rotation steps, each row followed by its count of steps
The counts run from 0 to 511.
[-21  -4  -7   0 -57  17  36  12  13   4  13  -1 -18  17  18 -17  33  15
  -5 -30  21   6   5 -11  20   1  38 -27  42 -15  32  -2   1  20  12  -4
  11 -19]	338
[  7   4  -8 -32  -4   4  17   3   2  32   2  22  -6 -14  22 -14  14 -12
   6 -51  23  19   1 -28  13 -21   7  -8  30 -27  -3   0  11  19  36  -4
  64   1]	314
[-19   1   7 -25 -37  -1  14  29  -5  32 -12 -19 -14  10  14  29  47 -25
  19 -50   8  28  -6   6  34 -17  -6 -15  -4 -32  17 -14   5  -6  -7   4
  -8 -11]	164
[  8  -9  -7  -5 -22  49  20  15  30  29 -12   5   2  12   8  11  30  19
  11 -39  30 -10 -13   7  19  18   0  -2  19 -13  35 -37  24 -18  15 -34
  11  23]	269
[ -4  33  -2 -10 -25   5  16  42  -1  32 -36  17  11  30   2  18  16 -26
  10 -43  13  39  18  -1 -17 -13  -6  16  36  -1  20  24   5  17 -23   7
   6  -3]	412
[-10   4  26 -38 -19   2   9  34  -8  43 -27  19 -25 -16  39  20  16   8
   0 -48  12  -2  -8   3  31   8  -3 -13  -1   7   9 -24 -16   7 -17  11
  10 -36]	298
[ -9  15  21  -3 -33  -1  25   5 -12  44 -15   6  20 -18  11   3  17  -1
 -22 -23   9  42  15  -6 -21 -29  54 -12  30   5   1  -2   4  24 -26  11
  18  -6]	477
[  6  -2 -19 -40   4  17   6  21   9  26  -9  14 -14   9  20  -6  11  13
   9 -46  28  16 -16 -29   0  20  -5   1  26 -17  59   1 -10  17  23  -9
  38 -10]	49
[-12 -13   6 -17 -35 -11   6   7  18  42  -2 -26  -3 -26   5  19  22  15
  -6  -8  10  30 -22   3  23  -4  19 -43  13 -22  27 -27  20   8 -29  16
  45 -11]	229
[ -2  16  13  -6 -55  17  34  44  -9  28 -32  17   2  -2  21  34  37 -28
  21 -24   8  22  20   3  11  -1   2   2  12  -2  16   9 -12 -12 -11  19
 -18   0]	170
[ 40 -28  10 -18 -21  24  13   7  -3  16 -26  12  25   5  18 -17   5  29
 -29 -30  10  -8  35  -5  -9 -15  -1  20  36 -27  18 -36  19 -10  -7  18
  26  23]	375
[ 12 -16  10  -5 -11  44   2  10  18  27 -16  -4  -1  23  -3 -25  25  34
   4 -43  28  12  -1 -20 -26  23  14  10  29 -15  49 -23   0   6  -3  -9
   7  30]	511
[ 26   9  16 -20 -17  16  28  20  -8  31 -22  51  -5 -25  38  -1   9  -2
   2 -28  18   2  31 -24   3  -1   6   9  24  -3   0  -6 -13  -6  29  24
  43   7]	308
[ 23 -23   4 -28  -1  11   2  -2  -4  22  -4  -8   9  24  13 -16  10  16
 -27 -46  14  12  23 -17  -9 -22  12  10  34 -45  28 -49  14   4   7   9
  30  17]	379
[  0 -20 -12  -2 -56  37   6   2 -24  19   2   6  -1 -29  14 -27  29  16
 -30 -37  22  -5   0   8  27  34   2  -4  21 -18  17 -26  -9   4  16  -6
  24  -6]	203
[-21  16   9 -18 -42   0  18  35 -10  32 -16  -7 -11  11  16  41  41 -27
  16 -40  10  32   1  10  28 -13   6 -12   3 -21  22  -7   0  -6  -8  12
 -16 -17]	166
[ 20 -18   1 -36 -29  24  18   0 -33  31 -18   7  35 -46  12  -8  15  19
 -16 -15   3  25  -7  -7 -20  -8  32  13  14  -5  36  20  10   6  -5  35
   8  -6]	215
[  9  34  26   5  -8  26   5  12  13  46 -31  30   7  27 -13  -3  10   9
  11 -48  19  20  17   2 -28 -16  14  24  35   4   2   0  28   3  -8  25
  10  24]	18
[ 29 -24   2 -26  -7  12   6  -4  -4  21 -11  -3  14  21  14 -18  11  24
 -29 -42  13   8  25 -15  -8 -22   7  12  32 -43  26 -43  18  -1   6   9
  32  21]	378
[ 20  -5 -34 -25 -27  28  15   1 -26  24  -3  19  13 -19   8 -11  19   4
 -19 -27  23  20   4 -14  -3  22   2  19  24 -26  47   2  -8  -1  40  10
  37   7]	443
[-17  21 -20 -17 -49  19  13  18 -36  33 -12  18   8  -5  10  22  24  -7
 -25 -51  14   6  -8  34  32  10   0  12  10  -1  18  -5   3   2   5  -2
  -9 -35]	432
[-12  -7  -8   3 -63  18  36  -1  16   1  10   4 -17  12   9 -23  43  22
   2 -28  25  -5   5  -5  31  -4  15 -24  30 -30  25   1  13  -2  25   8
  24  -3]	335
[-12   3   9 -23 -25  44  13  26   1  38 -17   8  -5   7  12  20  25   8
  15 -64  14 -10 -27  25  31   8   9   5   6   7  14 -17  22   0  -3 -10
 -28 -21]	33
[ -8  -4  16 -18 -34   0  23  18  -9  21  -2  18 -21 -16  46 -11  19   1
 -18 -41  15   2  19 -17  31  -7  19 -28  30 -13  -8 -26 -18  20   9   1
  41 -25]	73
[ 18 -11 -11 -24 -33  15  43 -14  10  32  10  15   5 -13 -10 -28  17  -9
  16 -30  10   4   6 -15   2 -20  19   3  25 -23  -9  11  40   3  24  43
  37  17]	88
[ 10   1  30  21 -32  17  19   2  20  36 -17  12   6   4   3 -21  25  18
  -6 -24  22  21  33 -20 -24  -9  27  -9  36 -12   1 -29   2   2 -12   6
  37  40]	244
[  0   5  -1   7 -66  26  29  26  10   5 -10   8   7  16   4  12  15  20
  -4  -3   8  -1  16  16  10  -2  31  -5  50  -2  34  10  33   6 -19  38
 -10 -16]	104
[ 23 -17  -7 -19 -15  16  13  25  10  36  -8  -2   3   6  25  17   1   0
 -27 -31  13  -7  23   0  18  17  -3   0  32 -23  19 -76   5  -2  -9 -10
  31  10]	137
[ 20  -7  21 -28 -27  11  20  27   1  42 -17  -3  -3   8   3  36  19 -17
  23 -21  -4  13  19   0   5 -11  13  10   6 -22  19 -25  21 -22 -15  62
 -18  11]	393
[  9   5  14  -3 -11  35  10  -4  21  48 -18  13  -9  23 -20 -27  23  10
  23 -69  23  -1  -2  -2  -8   1  -7  20  11 -13  -6 -17  27  -5   4   8
  13  35]	23
[ -2   8  -4 -30  -2   6   6  11  -2  34   9  13 -13 -11  19 -11   7 -20
   9 -51  17  25  -3 -25  14 -17  19 -13  36 -21  -4  -1  17  33  29   5
  54 -13]	316
[-13  13  25 -10 -15  29  14   8   8  61  -9  -4   6   6 -14   4  14  -5
   9 -57   8  18 -14  12 -11 -13  43   5  17  11 -11 -22  34  20 -28   7
 -15   2]	255
[ -2   9   5 -48 -12  -9  -1  23  -8  38 -30  18 -10 -11  10   8   4  16
   9 -42   9  14 -21   2  12  -2 -16   2   8   0  29  27  11  15 -21  48
  28 -38]	58
[-14  24 -15 -11 -41  16   0  23 -21  49 -13  15   2 -12 -18  -5   5 -21
  -3 -48   8  21 -14  19   5  27  -3  14  25  14   1  20  15  31 -24  27
  10 -25]	190
[-21  21 -32 -19 -27   3  11  16  -6  44 -10   5   5   1 -14  -9  16 -25
  -4 -58  19  34 -20   6   3  10 -11   1  23  -3   8  20   9  37 -13 -13
  31 -18]	186
[ -4  -3  -1 -12 -32  13  26  50  18  21 -25  -6   6  18  25  19  31 -30
  19 -40  13  28  14 -12   8  -7  -7 -15  33 -16  16 -11  -2  14 -21 -35
  12   4]	406
[  2 -15  -6 -26 -36   7  24  19   9  31 -22  -1  18  -3  15  16  -6  23
 -35 -25   1 -16  -4  31  25  -3   1  -8  28   3  14 -35  36  12 -45   4
  17 -32]	365
